128 stands for zero in the data rows.
Here are some points:
[131 149 112 144  99 175 113 175  88 139  84 169 138 160 125 111 102 134
 160 160 154  97 114  98 178 143 176  82 135  78 168 137 173  86 133  79
 172 140 174  96 129  83 170 139 174]
[139  80 159  99 141  75  99 114 107 145  83 139  82 155  85 166  79 141
  79 148  83 168  81 137  76 132 101 149  91 100  91  99 137 113 150  82
 110  81 157 113 176  82  94  80 138]
[149  77 119  83 111  85  94  98  89 125  84 127  70 130  89 120  82 140
  93 140  75 128  76 146  77 140  69 129  74 131  72 144  68 132  62 134
  70 135  58 119  81 117 123 100 120]
[ 79 137 103 128 105 121 108 119 111 117 114 111 108 114 112 119 110 114
 107 116 111 120 111 117 108 118 108 122 108 119 104 117 107 124 110 120
 107 117 106 121 108 120 105 117 107]
[136  88 123 102 151 140 105 126  88 159  89 168  79 141  84 167  91 159
  72 133  91 147 118 125 130  97 129  87 169  78 173  82 159  86 158  77
 160  82 137  98 143 115 115 122 100]
[129 110 169 103 181  69 157  69 179 100 180  69 129  88 132 144 126 126
  91 162  84 185  89 177  81 165  77 188  87 183  80 143  99 139 114 127
 127 120 159  89 174  84 179  78 184]
[128 178  95 169  98 159 162 175 132 143 112 174 165 174 139 114 120 130
 171 178 167 120 118 107 180 161 189 108 139 109 173 168 173 131 150 102
 163 174 169 150 127 127 129 188 175]
[136 117 120 123 125 167 112 147  87 155 100 161 104 136  78 150 134 166
 129  89 112  97 178 137 176  75 135  82 174 139 170  76 135  84 175 137
 163  81 130  82 173 134 166 101 119]
[176  84 143  78 178 133 158 107 125  88 154 143 160 118 119 101 130 155
 158 121 116 103 129 159 157 122 111 106 124 162 152 129 107 107 123 163
 152 128 110 108 121 164 154 127 109]
[123 128 132 118 156  99 184  76 186  84 188  62 173  76 171  98 152 111
 151 117 139 124 111 147 106 178  80 175  76 171  78 180  78 185  65 177
  63 158  90 167 121 148 105 131 125]
[126  95 160 111 136  74 103 131 129 148  86 110  82 148 112 173  85 101
  77 150 115 166  81 105  77 135 117 161  94  98  80 111 132 139 138  80
  94  80 148 113 167  81 100  79 143]
[155  73 164  81 177  74 173  71 162  78 174  83 155  81 150 113 137 124
 128 124 113 159  90 164  73 158  73 165  73 166  65 162  82 139 105 129
 111 129 111 112 133 108 143  80 173]
[181  78 163  93 155  63 131  74 147  96 136 102 112 103 108 109 110 131
 101 121  98 136  82 133  88 127  71 137  79 129  83 125  94 127 104  95
 122 102 115  88 119  95 148  91 141]
[138 145  99 131 106 172 128 157 113 131 101 173 159 149 102 118 112 155
 168 111 158  92 169  92 165  89 170  72 172  98 181 111 127 124 120 150
 105 152  97 184  78 180  76 180  75]
[141 145 124 145 110 155 120 181  82 158  86 172 133 166 101 117  81 165
 135 173 113 111  87 136 159 170 149  93 111 102 178 138 177  90 124  81
 162 129 167  87 130  69 173 131 177]
[123 134 102 140 105 167 117 161  94 161 120 166 144 109 103  94 166 113
 159  72 161  79 184 109 183  69 143  71 175 148 161 106 120  78 159 173
 175 138  97 114 108 192 163 163  77]
[112  85 100 126 116 140  81 117  86 159  94 163  84 121  85 140 108 132
  86 104 102 108 127  92 133  78 149  84 159  80 151  79 151  87 146  83
 138  80 140  82 130  85 123  95 113]
[180  77 114  82  81  92  92 135  86 102  82  83  84 110  90 112  82  86
  76 107  86 121  82  82  73 107 104 128  77  79  70 110 113 125  75  85
  72 111 115 124  72  87  75 103 114]
[138 127 103 124 122 173 128 132  93 133 121 168 127 115 100 125 160 162
 143  96 114  93 180 141 171  75 138  81 176 144 165  82 134  86 178 141
 165  94 131  84 175 140 167 109 116]
[177  94 155 105 143 109 140 116 140 119 138 113 132 116 135 121 133 116
 130 123 133 126 131 123 125 126 129 130 126 126 122 126 125 131 123 126
 118 126 125 132 123 127 121 126 124]
[ 86 154 120 169  94 116  99 123 147 139 149  75 121  87 166 114 177  74
 132  75 172 106 179  77 129  92 134 139 144 135  81 130  81 175 106 180
  73 133  83 166 116 172  83 121  96]
Then 16 other points, each followed by its number:
[ 82 146  96 100 117 118 118 120 109 105 117  87 131 121 125 127 137 103
 103 125 124 113 104  94 101 113 103 118 135 122 122 109 126 125 100 122
 115  99 121 118 110  92 115 108 107] 0
[126 115 131 130 148 122 131  90 135 139 188 103 118  88 132 163 167 135
  84 105  97 184 138 175  74 131  77 172 125 172  65 127  76 181 113 183
  76 127  72 167 124 182  90 126  78] 1
[134  85 120 105 163 137 112 101  91 152 132 166  78 125  84 177 124 164
  79 121  82 166 134 159  89 117  79 151 141 155 113 102  92 110 165 145
 148  79 118  85 173 130 164  79 123] 2
[138 138 117 130 116 174 110 156  92 147  88 168 124 141  99 122 127 144
 146  96 133  80 179 106 182  82 141  93 180 132 182  80 138  86 178 136
 166  96 130  80 177 133 169 112 108] 3
[135 169  99 152  85 175 141 177 111 143  94 167 148 172 133 125 114 134
 177 153 164 105 143  88 177 149 177 100 146  82 173 148 176 121 134 100
 160 153 169 149 116 126 111 178 151] 4
[ 79 181 140 177 148 173 150 178 160 171 159 165 159 165 167 168 164 159
 162 159 170 165 170 155 167 156 169 160 172 155 167 154 171 159 171 156
 170 156 168 159 164 159 163 161 162] 5
[143 114 135 101 147 117 158  99 129  99 144 145 136 139  85 127  86 171
 115 178  81 129  81 179 125 177  81 133  76 162 129 176 103 118  82 141
 141 168 124 101  95 110 160 145 161] 6
[134  78 137  95 155 115 107 110  92 162 100 170  76 139  81 162 108 165
  83 109  86 153 136 152 103  98  82 126 148 161 121  92  92 101 167 140
 141  86 120  80 169 126 164  89 113] 7
[150 131 128  92 150 157 171 126 121  84 125 158 161 141  97 113 108 183
 156 169 100 125  82 173 143 185 102 154  85 179 128 179 101 130  69 158
 152 154 127 111 108 112 168 162 135] 8
[117 182  90 178  94 181 147 165 123 120 128 165 176 141 157 102 153 116
 173 153 177 100 139 105 179 176 161 118 131 103 170 173 173 129 134 106
 171 175 172 151 129 120 135 184 181] 9
[132 186 110 174  81 183 149 178 123 127 111 164 159 179 141 128 109 146
 190 175 159 131 133 112 178 175 180 107 151 110 168 151 179 118 145 101
 172 176 163 142 131 117 160 183 186] 10
[124 116 113 109 108 131 103 142  91 151  85 161  82 158  83 149  82 134
  86 128 110 123 122 104 131  94 156  83 170  79 171  78 156  84 152  81
 133  91 128 112 115 123 100 133  87] 11
[140 107 115 113 143 150 114 128  98 146 109 167  80 145  84 175 112 151
 103 117 113 129 152 104 152  79 168  82 174  79 172  79 173  85 172  84
 157  91 149 118 137 134 109 143  89] 12
[137 136 113 125 119 171 139 142  91 120 110 168 149 142 101 112 110 167
 154 136 103 113 112 179 145 147  96 124  96 179 142 172  78 139  73 180
 133 180  77 141  74 181 132 179  89] 13
[166  91 137 101 195 142 165 123 142  91 168 148 179 142 140 111 143 172
 174 125 113  83 134 171 161 121 126 114 139 178 168 135 129 105 146 148
 160 127 101 102 147 169 171 130 113] 14
[ 80 154 123 162 125 142 119 150 134 138 144 138 124 154 151 137 131 134
 137 119 148 121 149 127 135 123 138 132 136 127 132 127 147 143 135 148
 139 145 138 151 126 138 124 131 136] 15
Which two of these numbered points are nearest to each point below, looking only along the 2 directions in which the first points spread most? Their numbers follow each, nearest first.
[122 148 103 123 108 169 110 153  77 149  85 152 133 160  79 142 127 180
 146 106 144  61 162 118 166  75 152  92 171 146 171  82 153  94 166 153
 159 138 107  99 146 154 170 151  95] > 4 3
[138 125 165 104 157  74 165  95 186  76 166  71 181 109 185  99 134  90
 131 151 136 158  83 134  79 180 117 182  81 120  80 180 117 185  74 125
  70 175 117 182  76 125  81 142 137] > 1 6
[129 123 123 112 132 136 103 138  92 151  94 165  80 157  78 178 108 178
  89 143  88 140 126 154 134  93 128 106 175 111 170  66 145  76 160 115
 177  87 117  73 149 132 167 101  98] > 11 12
[126 183  87 168  79 180 157 166 124 123  96 161 163 181 147 106 124 125
 174 164 166  97 130 101 179 161 172  94 146  76 177 158 177 118 135  87
 172 146 176 139 116 111 133 175 164] > 4 10
[146 150 149 107 131 120 179 140 159  87 125 106 181 149 158  88 112 113
 162 141 163  95 107 118 173 146 151 100 116 101 164 146 186  89 129  80
 164 130 166 104 118  78 160 136 173] > 15 14
[ 94 178 136 177 139 144 147 144 174 140 185  98 181  93 181 119 182 119
 177 122 180 139 171 138 146 147 145 170 137 181 100 180 100 183 118 181
 116 180 123 182 132 174 130 150 142] > 13 14
[108 144 145 159 109  99  90 146 133 169 101 101  90 120 155 145 146  78
 102  95 166 126 182  78 120  75 176 118 177  84 112  92 152 136 168  99
 102  97 123 152 145 152  77 115  89] > 15 14
[141 148 146 127 112 124 123 166 123 157  82 139  97 175 130 174  80 127
  91 156 136 155 123 101 117 112 171 125 175  86 132  82 168 132 186  78
 116  78 169 134 177 100 107  80 150] > 11 7
[178 107 159 119 146 125 143 130 145 131 144 125 138 128 142 133 138 129
 133 132 137 136 135 134 133 134 135 139 134 136 129 135 131 141 131 137
 128 135 131 141 133 141 129 136 131] > 8 0
[157 113 142 107 136 115 132 118 136 128 110 145  89 160  85 170  76 177
  71 173  84 164  86 151 118 134 137 121 140 103 141  87 176  85 173  89
 164  76 164  86 158  87 150 120 131] > 7 2
[143 147 166  94 149  70 176 110 190  66 156  74 178 111 184  91 135  93
 143 142 140 153 111 146  81 172  96 182  71 176  70 182  87 176  83 176
  98 161 119 144 138 136 147 114 160] > 1 8
[ 79 139  98 134  97 120 115 116 129 108 111  99 136 101 150  82 144  63
 152  63 150  77 168  72 152  98 155  94 142  78 152  89 146  87 149  82
 131  74 139  98 112  93 113  92 128] > 15 14
[ 77 181 114 170 117 165 123 157 136 149 137 137 134 137 138 142 138 135
 134 139 138 144 140 141 136 141 134 146 135 141 131 140 134 147 137 139
 131 142 133 144 133 143 129 140 131] > 15 14
[123  97 104 119 158 156  84 116  94 169 126 167  84 128  77 158 133 150
  77 123  85 155 137 148 122  89 104  89 167 125 169  82 133  82 179 119
 165  79 119  85 156 141 154 107 104] > 11 12
[168 100 134  79 167 128 169 112 124  94 138 146 151 137 107 113  98 173
 133 164  84 141  80 177 128 163  85 136  78 179 128 163 103 128  86 147
 147 153 140 103 113  94 171 135 169] > 6 0
[ 95 171 156 190 110 110 124 157 170 155 131 100 145 124 178 121 156  78
 152  88 187 148 171 109 121 107 156 159 176 153 102 149 119 193 128 185
  88 139 100 195 142 176 112 150 129] > 13 14
[130 170  97 158  87 173 137 169 113 141 101 164 156 153 157 112 134  92
 178 144 178  99 156  83 175 140 177 113 141  92 175 146 174 135 128 114
 136 174 150 174  97 144  84 177 142] > 9 5
[ 94 113 146 153 130  76  85 118 161 144 154  69 103 107 169 135 178  86
 108  77 173 102 182  77 109  90 176 142 183  86 109  88 157 132 178 114
  90  75 113 153 146 147  71 106  98] > 15 14
[140 150 110 134 111 174 165 133 120  97 128 172 172 129 128 104 135 168
 165 149 107 120  95 171 147 180  98 145  87 170 145 181  97 139  73 174
 141 177 122 131 106 141 161 161 146] > 13 14
[178  97 159 111 150 116 140 116 145 126 141 118 139 121 141 122 135 120
 132 122 135 126 135 127 130 130 126 134 134 127 128 129 128 138 129 137
 126 132 125 136 130 135 130 127 130] > 8 0
[131 180  95 171  78 171 150 175 130 135 105 161 170 168 146 119 128 118
 181 167 165 112 134 104 178 167 177  99 147  90 175 166 173 123 141 104
 171 166 171 145 120 121 131 177 173] > 10 4
[ 79 167 109 165  84 148 110 160 102 156 105 149 102 151 103 149 108 145
 107 144 113 142 117 133 120 128 131 129 133 120 135 114 142 113 148 110
 151 104 154 105 152 105 142 106 143] > 11 7
[128 178 107 174 106 183 138 169 130 148 119 164 167 164 172 127 139 116
 178 162 175 117 153 103 172 154 186 121 160 102 169 172 169 142 140 121
 151 169 167 158 133 154 118 180 164] > 9 5
[130 176 104 159  84 173 167 175 124 144 106 169 170 171 138 134 115 158
 175 173 158 117 135 121 174 178 168 111 141 108 170 175 173 114 144  97
 172 174 174 134 137 116 161 170 177] > 10 4
[ 77 179 108 167 114 157 124 155 132 145 136 135 135 136 142 140 139 136
 133 137 139 141 138 138 131 139 140 143 135 140 128 139 134 147 134 144
 129 140 134 145 134 144 131 142 133] > 15 14
[ 79 183 121 149 125 151 140 141 142 150 152 133 149 138 150 140 147 140
 140 142 148 143 145 142 141 147 146 159 137 145 137 153 138 148 141 147
 135 148 149 156 137 145 142 141 134] > 14 13
[126 159 134 150  83 141 105 176 125 161  83 134 116 171 150 121 125  90
 169 117 184  78 149  74 177 133 177  88 129  81 165 127 177 108 116  94
 144 143 169 136 101 106 117 156 154] > 4 10
[122 134 177 105 134  59 185 103 182  63 155  69 168 111 176  80 129  93
 140 146 169 138 102 118 102 165 135 188  75 117  72 166 119 187  80 135
  81 167 122 177  82 125  92 160 133] > 1 8
[124 154 127 142 118 131 140 134 168  95 158  68 180 103 182  75 155  73
 178 128 180  88 132  75 175 129 179 108 123  91 140 154 168 136 103 101
 117 168 153 170  80 125  77 178 128] > 13 14
[137 131 142 119 141  97 164 103 181  73 175  69 182 103 174  97 133  99
 134 140 134 147  91 148  75 174  99 186  80 149  77 179 126 184  74 131
  74 165 129 189 102 120  79 136 152] > 1 8
[ 79 165 104 157 114 146 117 142 124 140 128 129 127 134 127 137 127 130
 126 130 129 137 125 134 122 137 128 141 124 133 118 135 124 140 121 138
 123 135 124 137 126 139 122 134 120] > 15 14
[176 104 153 105 161  98 149 104 152 119 142 126 122 142 122 147 114 153
 104 161 104 160 102 158 102 148 111 147 129 128 139 122 142 118 153 108
 152 103 159 107 161 103 151 108 145] > 2 7
[149 128 152 122 157 110 163 111 172 104 171 107 168 111 166 124 147 137
 134 142 135 153 117 159 107 164 100 188  86 177  88 182 103 183 111 170
 113 155 128 147 133 133 143 132 154] > 1 8
[111 131 144 130 143  79 132  95 168 101 187  72 143  69 184  97 182  76
 128  97 126 143 118 160  75 159  74 188  76 172  70 169  76 180  77 164
  79 138 123 111 146  98 164  79 175] > 1 6
[109  97 143 123 164  69 104  88 166 110 174  83 118  75 163 114 172  88
  99  74 150 119 166 107  76  96 107 149 118 166  72 101  67 162 104 184
  72 124  68 148 117 162  92 107  78] > 1 8
